Some points:
[ 1.02 -0.5   0.34  1.34  0.78 -0.32 -1.66 -0.48  1.94 -0.33  2.68 -0.44
  0.57 -0.53 -0.19  0.65  0.77  0.26  0.14 -0.93  1.03  1.44  1.38 -0.95]
[ 1.57  0.58 -1.33  1.79  0.19 -0.1  -0.47  1.6   1.5   1.64 -0.3   1.46
  0.37 -1.71  0.44  1.2   1.13  1.5   1.16  1.55 -0.4  -1.41 -0.62 -0.77]
[-1.25  1.56 -0.37  1.84  0.54  1.37  0.27 -1.6  -1.12  0.15  0.37 -1.11
  0.58  2.19 -1.29  2.23  0.77  0.36  1.52 -0.53 -0.36 -0.65 -0.81  0.65]
[ 0.16  0.24  1.49 -0.83 -0.62  1.02  0.06  0.41  0.07  1.05  0.18  1.5
  0.9   1.44 -1.13 -0.02 -0.5  -0.51  1.17  0.69  2.07 -1.28 -0.44 -1.78]
[-0.32  0.33  1.33  1.46  0.44 -0.5  -0.99 -0.43 -0.51 -1.79  1.33 -1.3
 -2.18  0.38 -0.02 -0.21 -1.53 -0.01  0.17  1.59  1.35 -0.98  0.53 -0.14]
[-0.88  1.14 -0.16 -0.49 -1.29 -2.57  0.15 -0.25  0.5  -0.46  0.78  0.74
 -0.08  0.18  0.11  0.29  0.09  0.4   0.83 -0.39  0.64 -1.09  1.19  2.39]
[ 2.39  0.3   1.92 -1.2  -2.34  0.46 -0.82 -0.49  0.26 -0.39  0.26  0.03
  1.36  0.68  0.38  0.23  0.2   0.54 -1.6  -0.34 -0.98  0.74 -1.75  0.61]
[-0.82  1.33  0.07 -0.8   0.64 -0.42  0.47  0.86  1.43 -0.18  0.53 -0.03
 -1.27  0.47  0.32 -0.67 -0.86 -0.24  0.04 -1.2  -0.53  0.93 -0.56 -1.69]
[ 1.71 -0.91  0.59  1.19 -1.   -0.65 -1.24  0.2  -1.74 -0.5  -0.4  -0.81
 -1.16 -0.71  1.06 -0.72  0.65 -0.83  0.29 -0.15  0.06 -0.42  0.16 -0.58]
[ 0.   -0.27 -1.34 -0.13 -0.51  0.48 -0.4   0.28  0.32  1.41 -0.09  0.48
 -0.36  0.11  0.16 -0.63 -2.78 -1.6   0.18 -0.02  0.18  0.35  1.07 -0.33]
[-1.32 -0.71 -1.27  0.39 -1.22  0.83  1.42 -2.74  0.   -1.77 -0.22 -0.15
 -0.57 -2.27 -0.15 -0.8   0.25  0.43 -0.89  2.    0.31  0.07 -0.28 -1.43]
[-1.3  -0.15  1.4   0.36 -0.71  0.57 -0.91  2.26  0.2   0.47 -0.03 -2.01
  1.4   0.39  0.49 -1.9   1.62  0.8  -1.08  1.73 -0.93 -0.78  0.56  0.1 ]
[ 0.26 -0.71  1.75 -0.34 -0.42 -0.79  1.42 -0.22  0.11  0.67 -0.18  0.46
  0.98 -0.63 -2.93 -0.43  0.93 -2.29  1.37  0.79  0.09  1.04 -0.25  0.45]
[ 1.12  0.17 -1.03 -2.15  0.53  1.77 -0.22 -0.61  1.52  0.42 -0.36 -0.94
 -1.74  1.4  -0.37  0.19  1.42 -1.53 -0.49  0.22 -0.06 -1.46  0.89 -0.7 ]
[-0.78 -2.03  0.92 -0.84  1.24 -0.18 -0.5  -0.06 -0.56  2.01  0.52  0.23
 -0.66 -0.91  0.94  0.84 -0.49  0.05  1.5   0.84  1.12  1.36 -0.71  0.58]
[-0.13 -0.17  0.89  1.99  0.34 -0.03 -0.56 -1.11  0.69  0.51 -2.19  1.01
 -0.18 -0.04 -0.25 -0.8  -0.89 -0.04 -0.84  0.15 -0.16 -1.19  0.55  0.1 ]
[-0.75  0.14  1.32  0.31  0.53  0.65 -1.03 -1.32  0.23  0.87 -1.36  0.36
 -0.62 -1.52  0.02  0.1   0.75 -0.39 -0.56 -2.63 -0.41 -0.64 -0.04  1.23]
[ 0.61  1.26 -0.96 -0.96  1.34 -1.11 -0.24 -0.81  0.79  0.41 -0.01 -1.28
  0.52 -1.44 -1.65 -1.31 -2.29  0.72  0.17  0.43 -1.11 -0.05 -2.35 -0.02]
[ 1.   -0.17 -0.71 -1.04  0.32  1.03 -0.06 -0.19 -2.28  1.26  1.22 -1.09
  0.21 -0.38 -0.19  0.79 -0.77  0.11 -0.44  0.17 -1.47 -1.69  1.16 -0.78]
[ 1.09 -0.24 -0.32 -1.15  0.51  0.77 -0.03  1.66 -0.79 -2.39 -0.54  0.61
  0.2  -1.11 -1.28  0.2  -0.96 -0.1   1.07 -0.74 -0.17 -0.3   1.65  2.27]
[ 0.2   2.19  0.95 -0.29 -0.23  0.38  0.56  0.39 -1.05  0.08 -0.93  0.18
  0.08 -0.7   1.62 -1.44  0.72  0.1   1.61 -0.92 -1.36  0.27  1.14 -0.94]
[-0.52 -0.15  1.15 -0.57 -1.21 -0.15 -1.05  0.45  1.27 -0.08 -1.27 -1.11
  0.82 -0.02 -1.04  1.78 -1.04  0.98 -0.82  0.09 -0.32  0.73  1.64 -0.63]
[-0.99 -0.3   0.89  0.88  0.2   2.19  1.43  1.29 -0.1   0.85  1.54  0.01
 -1.81 -1.08 -0.79 -0.52 -0.32  0.75 -1.08 -0.76 -0.81  0.61 -0.91  1.38]
[ 0.79 -1.9  -0.76  0.6   0.04 -0.19  1.43 -0.07  0.18  0.09 -0.12 -0.17
  0.21  2.02 -1.55 -1.99  0.49  2.69  0.82 -1.92  0.6  -0.19  0.9  -0.56]
[ 0.88  0.12 -0.55  0.53  1.15 -1.62  1.01  0.6  -0.09  1.15 -0.21  0.
 -1.44  0.38  0.03  1.25  0.32  0.04 -2.54  0.54  0.9   1.22 -0.57  1.35]
[ 0.25 -1.16 -1.65  0.    0.52  0.2  -0.09  0.67  0.29 -1.44 -0.2  -0.92
  0.7  -0.43 -0.57  1.3   2.31 -0.97  0.69 -0.49 -0.1   0.63  0.4  -0.67]
[-0.58  0.08  0.1  -1.12 -0.37 -1.73  0.47 -0.99  0.01  1.02 -0.56 -1.44
 -0.55  0.86  1.    0.02  0.83  0.41  1.46  0.09 -1.28  1.39  0.5   0.53]
[ 0.08 -0.85  1.32 -0.6   2.8  -0.8   2.41 -0.43  0.75 -1.15  1.35  0.03
  1.85  0.29  1.73  0.76  0.    0.04 -1.01  0.19 -0.72 -1.78  0.66  0.26]
[-0.58  0.19 -0.27 -0.8   0.33 -1.9  -1.64  0.02 -0.98 -0.47  0.77  2.38
 -1.56 -0.09 -0.88 -0.6   1.51  0.01 -1.35 -0.07 -0.66 -1.07 -0.78 -1.  ]
[-1.    0.01 -1.17 -0.15  0.53 -0.62 -0.2   1.   -0.54  1.05 -0.84 -1.98
  2.03 -0.81  0.85 -0.88  0.24 -0.93 -1.12 -1.08  3.17 -1.3  -0.9   0.25]
[-0.11  0.62  0.06  0.3   2.29 -0.11 -0.4   1.27 -1.56 -1.22 -2.09  0.89
 -0.28  1.07 -0.23  0.09 -0.35  0.02 -0.63  1.6  -0.34  1.93 -0.55 -0.38]
[ 0.88  2.61 -0.83  0.26 -1.15  1.18  0.82 -0.91 -1.58  0.14  1.55  0.6
  1.03 -0.1   0.26  0.02  0.52  0.25 -1.19 -0.72  1.28  1.56  1.09  0.26]
[-2.22 -1.31 -1.21 -0.42 -0.69 -0.99 -0.72 -0.27 -1.51  0.15  0.44  0.93
  1.41 -0.25 -0.11  1.18 -0.47  0.75 -0.5  -0.44 -0.99  0.46  0.18 -1.51]
[-0.1   0.56 -0.61 -1.57 -0.99  0.71  0.88  0.37  0.64 -0.97 -1.17  0.75
 -1.69  0.42  0.44  0.83  0.06  1.49  0.41  0.78  1.17 -0.15 -0.13  1.61]
[-0.47 -0.46 -1.1   0.68 -1.53 -0.16 -0.53  1.48  0.32 -1.5   0.49 -0.29
 -0.22  0.65  0.27  0.61 -1.29 -1.11  0.15 -0.7  -0.87 -0.62 -2.55  0.39]
[ 0.95 -0.61  0.38  1.29 -1.41 -0.96  2.48 -0.11  0.22  0.45 -0.95 -0.13
 -0.71  0.07  0.99  0.98 -1.19 -0.89 -0.07 -0.86  0.14 -0.04 -0.64 -1.4 ]
[-0.07 -0.48  0.86 -0.91  0.9   1.06 -0.67 -0.36 -0.2  -1.51 -0.33  0.47
  0.23 -0.77  2.03  0.04  0.36  0.93  1.   -0.19  1.04  0.71 -1.6   0.02]
[-1.58  1.17 -0.61  1.13 -0.22  0.45  0.15  0.05  1.64 -0.39  0.13  1.21
  0.79  0.79  0.62 -0.46  0.15 -1.77 -0.05  0.56 -0.64  0.78  1.01  0.11]
[ 0.81 -1.52 -1.5   0.01 -0.27  0.79 -1.   -1.42 -0.28  0.67  0.21  0.88
  0.83  1.71  0.85 -2.21 -0.34 -0.4   0.51  1.1  -0.5   0.88 -0.21  1.69]
There is one direction along which these points spread out most. Take the direction at right angles to it along which they spread out most. Go by this last direction. How many in every 100 of the points above lie lower along it than each point below? Answers are rounded to whole numbers. More than half of the points above lie lower than the first one.
[-0.75  0.14  1.32  0.31  0.53  0.65 -1.03 -1.32  0.23  0.87 -1.36  0.36
 -0.62 -1.52  0.02  0.1   0.75 -0.39 -0.56 -2.63 -0.41 -0.64 -0.04  1.23] 41
[ 1.57  0.58 -1.33  1.79  0.19 -0.1  -0.47  1.6   1.5   1.64 -0.3   1.46
  0.37 -1.71  0.44  1.2   1.13  1.5   1.16  1.55 -0.4  -1.41 -0.62 -0.77] 92
[-0.58  0.19 -0.27 -0.8   0.33 -1.9  -1.64  0.02 -0.98 -0.47  0.77  2.38
 -1.56 -0.09 -0.88 -0.6   1.51  0.01 -1.35 -0.07 -0.66 -1.07 -0.78 -1.  ] 69
[ 0.25 -1.16 -1.65  0.    0.52  0.2  -0.09  0.67  0.29 -1.44 -0.2  -0.92
  0.7  -0.43 -0.57  1.3   2.31 -0.97  0.69 -0.49 -0.1   0.63  0.4  -0.67] 79
[-0.07 -0.48  0.86 -0.91  0.9   1.06 -0.67 -0.36 -0.2  -1.51 -0.33  0.47
  0.23 -0.77  2.03  0.04  0.36  0.93  1.   -0.19  1.04  0.71 -1.6   0.02] 38
[ 2.39  0.3   1.92 -1.2  -2.34  0.46 -0.82 -0.49  0.26 -0.39  0.26  0.03
  1.36  0.68  0.38  0.23  0.2   0.54 -1.6  -0.34 -0.98  0.74 -1.75  0.61] 10
[-1.25  1.56 -0.37  1.84  0.54  1.37  0.27 -1.6  -1.12  0.15  0.37 -1.11
  0.58  2.19 -1.29  2.23  0.77  0.36  1.52 -0.53 -0.36 -0.65 -0.81  0.65] 21
[-0.1   0.56 -0.61 -1.57 -0.99  0.71  0.88  0.37  0.64 -0.97 -1.17  0.75
 -1.69  0.42  0.44  0.83  0.06  1.49  0.41  0.78  1.17 -0.15 -0.13  1.61] 0
[ 0.26 -0.71  1.75 -0.34 -0.42 -0.79  1.42 -0.22  0.11  0.67 -0.18  0.46
  0.98 -0.63 -2.93 -0.43  0.93 -2.29  1.37  0.79  0.09  1.04 -0.25  0.45] 28
[ 1.71 -0.91  0.59  1.19 -1.   -0.65 -1.24  0.2  -1.74 -0.5  -0.4  -0.81
 -1.16 -0.71  1.06 -0.72  0.65 -0.83  0.29 -0.15  0.06 -0.42  0.16 -0.58] 82
[ 1.02 -0.5   0.34  1.34  0.78 -0.32 -1.66 -0.48  1.94 -0.33  2.68 -0.44
  0.57 -0.53 -0.19  0.65  0.77  0.26  0.14 -0.93  1.03  1.44  1.38 -0.95] 90
[-0.82  1.33  0.07 -0.8   0.64 -0.42  0.47  0.86  1.43 -0.18  0.53 -0.03
 -1.27  0.47  0.32 -0.67 -0.86 -0.24  0.04 -1.2  -0.53  0.93 -0.56 -1.69] 36
